In the rows, 128 means zero.
The rows below come in pairs that one turn or mirror swaps. Which row does each named row swap with?
Q_627: [106 122  83 136  82 103 117 111 123 132 158 109  96 112  85 125 151 162
 111]
Q_511: [122 115 104 135 101 131 118 135 127 159 142 109 129  97 101 121 167 118
 104]
Q_844: [119 104 101 145  91 107 122 111  90 132 119 124 126 115 115 110 131 157
 113]
Q_497: [150 128 105 127 114 124 113 107 129 130 137 109 104 149 106 133 154 140
 141]
Q_694: [ 92 108  97 140  93 111 115 100 137 118 126 102 106 128 116 113 178 162
 127]
Q_64: [ 88 106 113 143  93 123 120 118 149 149 134 126 141 134  74 127 149 123
 122]
Q_473: [107 118 116 117 127 120 115 119 123 138 126 120 117 115 118 147 138 121
 124]
Q_14: [148 129 120 132 120 100 124 125 140 139 144 120 126 126 131  98 155 122
 126]
Q_247: [128 125 102 121 102 111 120 132  98 127 130 110 117 116  96 125 115 132
 108]
Q_375: [103 129 120 112 113 104 102  92 134  99 143 117 122 125  90 114 164 132
 110]
Q_454: [ 94 119  85 141 102 137 120 103 110 107 158 131 118 131  95 123 148 148
 120]
Q_167: [147 143 106 149  92 117 128 103 142 152 165 121 119 134  93 118 169 131
 113]
Q_505: [140 115 105 112  86 103 112 116 134 142 139 104 118  97  81 130 176 136
 110]
Q_290: [130 121 131 153  93  99  96 123 125 134 126 130 135 117  94  99 127 143
 110]
Q_24: [126 113 117 134  89 122 121 113 138 158 129 120 102 164  91 119 138 135
 123]
Q_35: [131 119 109 103 100 108 128  79 151 126 146 109 130 119  85 114 166 130
 129]
Q_197: [102 115 104 122 114 138 120 122 130 146 141 110 143 102  90 122 125 132
 128]
Q_241: [131 128 131 131 109 122 115 108 148 113 131 129 137 153  87 131 144 140
 105]
Q_478: [112 118 100 133  97 116 125 106 125 113 135 118 119  95 107 162 148 151
 110]
Q_230: [106 123 112 175  92 112 135 111 162 129 140 132 133 119  80 106 154 125
 131]
Q_37: [140 122 108 141 128 109 131 125 133 133 130 125 104 128 135 123 136 132
 136]
Q_856: [105 121 115 135 118 114 124 133 144 151 118 125 140 128 128 113 135 141
 136]
Q_864: [102 121 102 146 106 111 115  99 129  86 138 127 112 120 104  87 150 150
 116]
Q_645: [131 110 112 120  88 131 132  98 130 125 126 126 133 139  87 132 158 106
 137]
Q_310: [119 111 108 153  85  71 127  92 136 136 137 136 120 105 112 129 146 136
 126]
Q_356: [109 126 105 132  92  84 130  86 139 107 134 110 118 149  86 129 139 127
 131]
Q_492: [120 121 106 167 102 124 120 132 148 137 142 134 128 123  99 135 151 114
 149]
Q_773: [146 124 107 139  99 121 138  91 134 150 136 108 112 156 113 111 146 143
 129]
Q_268: [115 127 110 120 109  87 108 134 130 131 138 116 144 120  74  95 146 133
 112]
Q_121: [128 101  92 166  97 129 139 100 105 122 135 129 125 111 113 131 157 151
 119]
Q_113: [155 118 110 147  85 119 129 123 130 139 127 119 111  84  96 108 159 132
 116]
Q_73: [129 126 106 151 108  70 121 101 137 128 142 119 132 150 103 114 147 155
 132]
Q_770: [140 120 106 141  77 123 110 110 125 105 141 131 116 103  87 105 180 126
 118]
Q_466: [150 127 111 171 114 114 115 110 137 118 143 115 137 146  93 115 160 155
 129]
Q_958: [113 123 102 115  93  93 122  97 133 111 134 120 127 104 113  92 175 155
 112]
Q_954: [122 122 108 131 120 117 124 141 125 149 144 125 119 147 120 106 160 147
 105]
Q_442: [134 119 106 145 104  95 143 128 114 139 144 117 124 132 132 107 128 124
 118]
Q_738: [ 84 112 104 152  92 114 116 101 130 106 134 115 128 101 121  94 151 137
 131]
Q_120: [110 120 108 154  84  89 116 100 126 101 133  95 125 127 109  90 143 144
 129]
Q_714: [104 115 112 144  88 115 114  95 160 135 138 104 133 127  85 112 184 118
 123]
Q_292: [108 122 103 166  74 148 111  98 125 142 134 109 120 109  96 119 149 141
 126]
Q_460: [103 129  82 155  96 125 124 105 117 126 160 102 120 116  99 105 140 166
 115]
Q_242: [105  99 103 121  90  90 135 102 129 143 111 115 123 109 104 126 151 119
 139]
Q_631: [117 133  90 130 102 117 110 129 126 112 155 106 138 101  74 136 152 132
 132]

Q_230 swaps with Q_113
Q_73 swaps with Q_844
Q_247 swaps with Q_356
Q_856 swaps with Q_958
Q_241 swaps with Q_478

